In the rows, zero is written as 128.
A single turn carries every row of the set below to another of its rows. Some are shown first; where does it send the rows asked next?
lusar: [140  95 108 133 174 101  90 131  73  96 138 137 115 119 126 146 113 158
 118 139  93  94 166 125 113  95  95 119 149 126 124 136 130 114 164 173
  92]
Sugik: [106 116 111 123 155  99 130 115  74  76 108 129 157 112 122 131  99 126
 129 121 113  98 113 114 127 140 113  92 151 134 149 104  93  87 150 134
  86]
norun: [125 132 101 128 127 134 107 139  71 173 152 112 113 147 136 145 179 119
 121  99 128 123 149 162 129 113  98 108 143 130 128 137 146 114 142 154
 125]
Gavo: [112 127 111 121 157  88 127 105  92  77 111 143 138 117 138 128 111 116
 124 135 107 116 114 118  98 156  89  98 167 138 132 103 105  83 162 128
  82]
zifev: [109 108 123 141 139  88  94 139  87 105 115 151 144  97  84 122 135 125
 119 147 150 107 122 132 114 153 121  72 152  98 137 129 140 111 152 166
  99]
gup: [ 97 123 149 139 152  91 131 102 111  82 112 122 149 131 153 148 110 128
 136 128 118 137 126 138 124 129 119 117 166 124 141 103 130  72 139 124
  81]
kofo: [103  89 120 110 161 148 117 140  90 140 152 115  95 138 122 125 182 111
 117 143 120 134 136 138 132 140 111 128 112 120 138 156 126  96 119 137
 130]
tono: [123  98 116 138 150  91  72 124  64 124 129 132 107 121 142 127 101 167
 125 121 107 110 140  94 104 117 121 118 145 122 111 130 131 112 172 152
 103]
dol: [134 129 111 115 171  89 124  93  84  66 127 126 132 122 158 141 112 130
 132 138 100 124 115 139 106 129 109  99 170 130 125 113 118  90 171 145
  88]
Kug: [107 139  80 111 139 117 137 122  76 160 152 120 129 141 123 119 185 127
 130  98 112 117 154 129 126 103 100 126 135 145 111 139 134 119 128 148
 122]
kufo: [ 86  86 109 122 138 135 111 151  93 164 144 135 100 132 116 147 181 109
 127 128 134 139 140 146 123 134  92 114 126 129 157 129 124  94 142 121
 112]
tasa: [104 129 119 141 155 110 130 109  96  60 116 140 156 104 129 151 102 120
 131 131 106 103 129 132 128 127 101 110 147 143 151 104 115  73 127 141
  86]
zaze: [123 106 117 115 172  96 131 102  82  64 129 103 138 130 133 136 106 128
 131 133 119 114 115 130 130 133 118  91 159 123 138  94 109  89 166 147
  80]
lobin: [ 97 121  97 120 136 114 116 141  78 179 148 123 111 141 127 131 186 114
 131  98 125 129 153 144 126 120  97 117 133 156 120 125 127 106 135 140
 112]
taked: [103 122 133 135 154  89 113  94  92  97 108 122 141 121 170 146 102 135
 148 105 128 124 113 116 123 122 130 105 164 127 143 103 127  76 151 129
 103]
napi: [138 116 114 159 144 117 109 120 100  86 126 173 142  87 126 134 144 140
 129 142 134  77 121 128 116 130  97  89 160  95 139 137 149 111 137 169
 123]
kode: [110 113 123 128 133 146  99 132  76 175 150 108 100 140 132 143 181 128
 118 115 134 135 139 158 130 135 105 116 135 120 148 133 144 115 141 136
 123]
leled: [ 91  94 116 121 151 133 111 142  86 167 151 125  93 134 127 137 189 113
 129 122 126 141 147 153 125 136  99 119 122 143 145 134 126 101 130 131
 114]
Verif: [109 119 130 119 143 154 108 130  92 150 148 108 100 147 115 135 179 122
 109 135 129 145 134 152 130 143 112 131 132 101 144 152 146 115 128 140
 122]
Bis: [126 131  87 115 143 144 137 112  91 134 171  97 112 155 108 118 183 124
 121 116 127 121 136 123 133 121 106 110 141 105 129 136 159 129 140 162
 131]
zal: [ 92 127  88 125 119 118 111 150  85 177 141 140 116 138 115 146 175 109
 132  98 131 129 147 139 123 113  91 117 133 145 129 122 126 101 142 134
 110]
Geko: [102  84 112 109 151 153 117 146  97 131 149 121 102 135 114 133 177 107
 106 157 124 132 132 135 124 137  96 125 114 105 146 155 127  88 130 129
 129]
fola: [106  67 136 152 151  92 123 145 104 105 138 117 130 153 104 125 109 143
 126 126 120 107 157  89 136 114 115 103 146 105 124 120 136 105 155 149
  85]
pigi: [101 100 143 159 159 101 103 136 120 105 123 151 120 134 112 149 108 142
 143 118 116 122 165  98 131  97 120 137 147 114 142 137 146 106 131 157
  90]
Ner: [121 129 110 113 149 157 117 125 100 132 158  97 102 156 103 124 173 110
 110 129 136 127 132 128 140 134 113 127 132  98 132 148 151 116 125 161
 128]
dadiv: [128 140 113 124 170  93 104  98  86  81 111 135 131 116 171 155 102 125
 144 113 116 116 117 131 117 111 119 108 165 133 133 119 120  82 156 152
 103]
neraf: [110 126 106 122 180  99 110 106  96  72 102 154 137 104 144 147 111 109
 138 125 116 110 124 124  98 126  90 107 163 138 152 116 116  73 147 152
  96]
ravir: [103 151  68 113 117 118 132 126  78 156 147 133 135 133 115 128 177 131
 129 102 110 120 147 124 117  99  95 127 137 137 114 134 137 116 139 140
 121]
boli: [100 131 129 152 144  96  92 121  92 108 117 159 155  83  88 147 142 132
 116 139 149  99 142 141 117 139 100  99 160 111 149 121 144 119 141 165
  85]
zifun: [112 114 135 126 170 102 127 115 103  64 117 111 147 132 129 152 104 117
 131 130 125 116 128 143 141 122 117 111 157 126 145 101 115  76 137 150
  75]
Futup: [129 138  86 119 132 130 136 124  78 152 163 112 124 152 123 130 188 126
 123 108 115 126 149 148 122 107  98 105 150 118 120 143 157 124 143 158
 127]
Dutek: [107 138 134 164 121  95 101 112  93 118 125 152 162  92 118 136 144 137
 104 136 146  90 131 122 110 149  86 105 169 107 116 113 147 113 145 148
  91]
tigo: [116 137  81 108 150 137 142 104  90 132 167 110 115 139 121 110 186 129
 122 119 110 107 144 108 133 116 100 133 126 131 116 140 141 120 124 148
 135]
bir: [114 141  63 108 133 142 135 104  85 125 165 114 123 128 114 118 175 137
 116 126 111 102 137 101 124 111  96 132 125 122 119 134 143 116 135 144
 138]
lel: [105 116 138 160 143  93  88 114 111 119 131 156  99 127 141 138 113 159
 134 130 103 135 150  94 102 126 111 139 154 124 115 126 153 109 156 137
  93]
Nifiz: [117 112 100 107 158 151 127 119  95 125 165 102  98 142 122 111 178 114
 109 139 118 114 132 110 137 136 107 133 114 118 118 149 133 104 120 146
 140]
fipe: [130 112 119 154 135  99 103 129 110  88 130 165 124 100 112 121 144 125
 120 159 139 101 118 129 107 162  99  72 159  99 123 122 152 105 153 163
 111]
gal: [ 96 105 112 128 161  95 115 110  80  81 104 133 153 104 150 130 102 119
 141 114 125 113 111 105 101 127 115  92 152 126 148 113 119  61 145 141
 110]
Girid: [125 119 125 158 124 105 107 122  77 111 118 151 170  92 127 125 136 147
 115 126 143  74 118 112 116 131 103  92 162  90 121 135 138 112 141 155
 117]
dad: [129  81 124 147 160  93 124 129 102  90 155 127 117 143 118 132 125 149
 110 154  94 107 169 117 115 121  80 109 156 119 111 114 140 108 167 150
  76]
Kosub: [117 114  86 106 149 158 121 123  95 113 162 107 107 134 114 121 167 113
 100 151 123 105 129 106 131 128  97 132 112 105 123 146 136  95 129 144
 142]
Sof: [ 95 120 125 146 141  96 131 103  99  72 121 134 152 110 151 133 108 120
 129 135 109 121 117 117 103 144 102 102 151 134 130 101 132  57 138 125
  96]

zifev goes to boli
Kosub goes to Geko
Now these:
gup goes to taked
tono goes to lusar
neraf goes to Gavo
Verif goes to kode
tigo goes to Nifiz

A single turn carries every row of the set below to another of its rows. Some are shown first; where does it send the rows asked next?
siran: [148  88 131  99 135 125  75 152 134 108 118 135 103 126  98 130 125 139
 101 146  91 141 114 140  84 133 142]
vez: [148 100 131  99 130 126  75 147 131 109 112 137 100 131  93 136 123 134
 105 141  93 143 121 147  77 137 144]
Vobut: [123  66 131 107 125 129 105 145 145 127 143 126 118 124  89 139 134 126
  94 131 122 138 135 157 122 127 140]
ruvot: [130 143 148 147 161  92 113 156 123 124  91 132 116 144 154 119  99 124
 145 116  96 128 101 121 104 169 130]
fiv: [135 116  95 139 133 100 130 140 135 154 154 144 137 157 111  77 111 137
 115  86 107  93 135 131 149 111 132]
Zuzu: [135  99 142  98 122 139  94 144 138 123 125 139  92 121  89 126 142 138
  99 134  98 148 144 139  97 138 145]
nupa: [128 139 139 151 161  90 121 146 119 128  93 132 110 144 153 108 102 123
 149 120 112 129 108 122 107 170 128]
zufup: [117  72 136 104 121 135 104 148 149 122 141 129 114 124  89 134 139 125
  98 138 118 140 144 152 119 131 141]
sene: [119 114  88 138 124  98 122 141 141 152 146 143 137 167 111  88 114 131
 116  93 103  90 127 139 156 109 134]
sulav: [124 119  94 140 120 103 115 149 136 155 155 141 132 162 109  87 110 138
 104  85 102  99 135 126 154 110 134]
sefo: [137 147 127 160 112 103 117 134 136 117 127 138 101 162 118  90 114 122
 141  88  89 129 158 118 125 147 114]
sol: [131 149 126 162 110 105 121 131 141 116 125 143 108 161 120  91 115 114
 132  97  86 126 152 123 142 148 115]
lapab: [134  68 125 106 132 121  79 152 134 112 126 118 124 129 101 148 121 124
 102 148 111 128 108 161 100 133 137]
ler: [122 114 105 140 135  96 124 145 139 150 153 142 143 158 106  90 119 140
 112  80 107  95 140 133 155 109 134]
lonu: [128 111 106 130 176  79 128 149 119 161 121 130 131 141 148 107 108 152
 125 114 126  98  89 138 131 131 144]
Tiv: [123 142 134 148 161  89 116 165 131 122  93 127 111 141 157 125 104 127
 136 117 110 137 102 124 107 173 125]
tomon: [153 102 127 109 134 124  78 146 129 104 114 132 106 133  95 129 137 137
 101 152  92 143 118 150  82 135 151]
Nopu: [121 103 115 130 174  78 118 161 125 157 119 127 143 148 144 122 105 147
 122 108 120  96  85 136 133 129 145]
befi: [137 148 122 162 120 110 120 135 132 116 125 146 117 161 117  78 105 107
 140  95  90 125 152 116 125 150 118]
lek: [134 154 134 156 121 112 115 140 136 114 126 146 118 156 111  90 111 117
 132  86  80 127 155 118 126 152 119]
val: [133  62 122 101 133 119  87 157 141 109 133 121 123 130  97 141 122 122
  99 149 112 126 111 154 105 128 135]
Satob: [135 148 138 148 158  88 127 146 132 126  92 136 102 145 156 118 103 127
 141 116  96 137 104 124 111 169 128]
gupup: [123 108 106 127 169  88 128 161 133 166 123 129 134 147 153 111 100 142
 123 109 124  92  88 146 120 132 148]
Kobiv: [137 100 136 104 126 137  99 142 134 119 127 140  97 132  81 127 154 132
  99 133 104 156 144 139 104 130 156]
neb: [122 111 101 139 120 102 121 141 134 159 154 139 131 165 112  84 113 137
 120  84 110  91 136 133 148 109 135]
sifo: [132 151 123 162 112 103 107 146 137 109 122 139 109 162 115  96 112 113
 131  90  84 136 149 111 129 152 110]
gogag: [127 116 104 124 172  81 129 157 134 161 113 141 130 152 149 115 100 143
 121 116 115 100  80 138 129 128 147]
Bor: [138 142 137 146 160  89 122 151 132 123  96 129 106 143 157 117 100 127
 144 112 105 131 106 128  97 169 125]
boruk: [114 114 106 128 169  88 122 167 130 168 126 128 135 143 146 115 105 150
 110 109 123 101  87 139 129 130 149]
kogi: [138  70 125 110 135 121  89 149 137 105 133 116 123 130  99 139 121 119
  95 154 107 134 106 161 104 130 147]
rumim: [134  99 138 100 121 138 101 141 141 124 128 145  95 126  80 132 138 135
  98 122 104 153 150 144  99 133 148]
somep: [127  69 132 104 125 131 113 148 138 124 144 121 118 131  89 136 138 115
  95 139 120 143 135 149 125 128 151]

sene goes to sol
ler goes to lek
boruk goes to sulav
Now these:
befi goes to nupa
sefo goes to Bor
Kobiv goes to tomon
Vobut goes to rumim
zufup goes to Zuzu

A single turn carries every row of the set below to another of its rows. Some are shown first; where does it send the rows asked next?
Bik: [103 141 141 125 110 141 109 164 136 111 131  96  98 121 148 150 151]
zokat: [144 152 127 160 105 134 107 132  70 126 139 115 121 106 103 114 188]
Keb: [134 155 119 180 125 135 103 132 119 112 151 111 117 112 116  75 135]
ruk: [133 147 111 106 111 134  99 116  84 115 179 119 107 113 128  96 163]
Tos: [136 142 123 177 109 145  98 123 127 112 138 114 115 112 108  71 137]
gisu: [132 150 123 132  94 107 108 140 115 119 151 114 106 112 146 162  89]
Nuku: [141 147 131 182 109 147  98 127 117 109 152 113 131 111 108  80 131]
dula: [110 144 154 138 108 147 110 166 117 106 151  95 128 118 140 164 146]
Rap: [143 140 125 155  93 140 100 123  83 128 121 119 109 108 102 105 189]
Zepeg: [130 162 107 127 111  99 115 134 128 131 120 104 112 104 152 146 112]
keri: [111 125 159 131  86 160 103 156 134 107 127 104 117 118 137 153 148]
nem: [135 132 115 104  94 143  92 108  93 115 164 126 104 113 125  91 165]
gev: [140 137 136 135  74 125  99 133 118 117 144 122 116 109 138 162  86]
ronen: [142 135 129 130  73 127 102 117 134 129 102 116 129 102 135 146 109]
veba: [142 136 126 111  95 145  93 110  81 113 180 122 124 110 120 103 159]
selan: [137 152 114 154 111 127 108 132  81 129 129 114 102 109 109 104 191]
Poto: [135 137 124 126  79 115 100 132 130 120 131 120  94 112 147 154  90]
liba: [146 157 133 144  94 118 111 135 105 127 138 110 155  99 136 165 102]

ruk goes to veba
Zepeg goes to liba
Now these:
gisu goes to gev
Rap goes to selan
Bik goes to dula
Nuku goes to Tos

